Each named move below is a turn or a mirror, shown by a few rows before and after it. Which moves, in which order, take the first row of each later pair to the second? The first pair is answered.
k_694 (before => after):
[ -9  -5   1   3 -10  -1   3   9 -11  -4  15   2  -7   3  -7   7] => [  1  -3  -4  -9  -6  -1  -4  -1  -9  -4  12 -10   5   2 -14   6]
[-11  -1  15  -3 -18   9  -3  12  -4 -12   5   4 -11   4   1 -15] => [  2   3   8 -18  -9   8 -12   0  -5 -14   2 -12   4   4  -9 -16]
[  8  10 -15  23  12   0  18 -12   7  16 -14  14   1  -7  19  15] => [ 14  13 -16  14  16   1  13 -20   7  17 -16   4  10  -7  13  13]
k_700 (before => after):
[ 9  8  4 -1 -4 11  1 -9  1  4 -8 11 -1 -2  4 -7] => [-9 -1 -2  5 -7 -2  9  3 -6  3 16  1 -1  9  0  5]
[ -2   1   6  -3 -13   1  -5   2  -6  -3   8  -2  -2   6  -2  -3] => [  4   4  -2  -5  -1  -4  -7  -6  -2   2   4 -10   8   3  -4  -1]
[ -1  -1 -13  16  19 -11   8   4  11  11  -4   4   1  -5   8  15] => [  2   0  -1  16   7   2   6   5  11   8 -13  21 -12  -9  14   5]
k_467 (before => after):
[ 11  11   6   3   2  13   2  -8   7  11  -5  11   7 -11   2   5] => [ -1   4  12  11  -1   7   0  17   4   4  -1  16  -1 -11   6   4]
[  1  14  -1 -15  -5  -7  -9  -6  -7  -2  12 -12   4   7 -11   2] => [ -7  10   5 -10  -8  -6 -10   9 -10  -8  14  -9  -3   7  -8   0]
[-10  -2   4   2  -4   1   6  -4  -7   0  10  -1   0   0  -1   4] => [-10  -3   0   3   0  -2   6  -5  -6   3  10  -4   3   0  -1   7]
[  8   7 -16  -2  20   6  -8   2  -1   9 -26   5   7  -2  -1 -13] => [  2   4  -3  -4   5  15 -11  11  -5   2 -25  15  -4   0   1 -23]
k_560 (before => after):
[ 4  5 -3  7 -3  4 13 -7  4  9 -4 11 -6 -5  6  6] => [ -8  -1   3  -1 -13   2   8   0  -6  -3  15  -1  -3   6  -3   4]
[  4   3   6   4  -4   2  -5   7  -3   5 -11   6  -5  -4   5  -7] => [ -2   1   9   0 -11   2  -6  11  -7  -1  -1   3  -4   1   1  -8]
[  2   4  -2  14  -7   9  15 -10   4   9   2  13  -8  -2  10  11] => [-11  -4   2   7 -14   0  10   3  -5  -2  22  -1  -4   9   0  11]
[ -2  -8 -20  -3  14 -14   8  12  -2   2   1  -3   6   4   4   9] => [  8   1 -11  -8  -1   8  15 -13   2   8  -9  16  -4   1  10   3]
k_133 (before => after):
[ 3  2 -4 10 -1 -5  1  7  6 -2 -9 15 -3 -7  8 -9] => [ 3  4 -7 12 -1 -7  6  2  6  2 -8 15 -3 -6  8 -6]
[  7  -4  13 -19   0  20 -12   7  -6 -13 -14   8  -9  -9   7 -16] => [  1  -4  14  -8  -7  23   2   2  -6  -6  -8  18 -18  -6  14 -10]
[ 12  13  -7  -8  15  -6  -4 -17   4   3  -4   0  15  -9  -5  -1] => [ 10  11   0 -11  13  -6 -14  -4   2  -6  -9   1  14 -11  -6 -11]
[ 10  11 -10  -8   3 -15  -1 -18  -2  -3  -1 -18  18  -2 -10  12] => [ 10   7   0 -15   2 -13 -16  -4  -4 -14  -7 -19  19  -4 -12  -1]
Pairs:
Between the rows of a pair lie 2 to 4 moves.
[ 16   4   1  -8  22   0 -19  11   8  -5 -32  -6   8 -13   2 -13] => [-16  -5  14 -18 -19   6  -4   6 -13 -14  24 -14  -3  16 -14  -6] | k_700, k_700, k_467, k_700
[-20   5 -11  23   8   0   8 -12  -4  10   4 -15   4   4   0  20] => [ -1  15  -1   8   4  18  -2 -31   0  10 -17  -6   4  -3   1   4] | k_560, k_560, k_700
[  8  -1  -2   9   4   9  24 -12   8  23 -11  10  -2 -10  18  -1] => [  0  -5 -14   9  13  -7  25  -8   3  21   6 -12   9  -3   7  11] | k_133, k_700, k_700
[ -6  -4  -2   1   8 -16 -14  21   7   4   9 -14   8  -1   8  -8] => [ 11   8   7  -8  -5   8 -11 -10  12  11  -6   4   2  -6  12 -19] | k_700, k_700, k_700, k_560
[ -9  -2 -11  -3   8 -21  -1   7  -8  -2  15 -19  13  15 -10  16] => [ 12   5 -13  -9  19 -17 -12  -1   0   2  -8 -18  21   3  -7   8] | k_133, k_467, k_560
[ -1   1  11 -15  -8  16 -15   2  -8  -6   6  -9   5  12  -6 -15] => [-15  -6   5   0   0  -1  -9  24  -8  -5  14 -12   3  14  -4  -5] | k_694, k_133, k_694, k_467
[-13  -2  -7  -3   5  -7   2  -2 -12   1  16  -9   3   7  -9  16] => [ -1   6 -10   5  10   2   9 -19  -4  12   3   7  -2  -1   2  18] | k_700, k_700, k_467, k_560
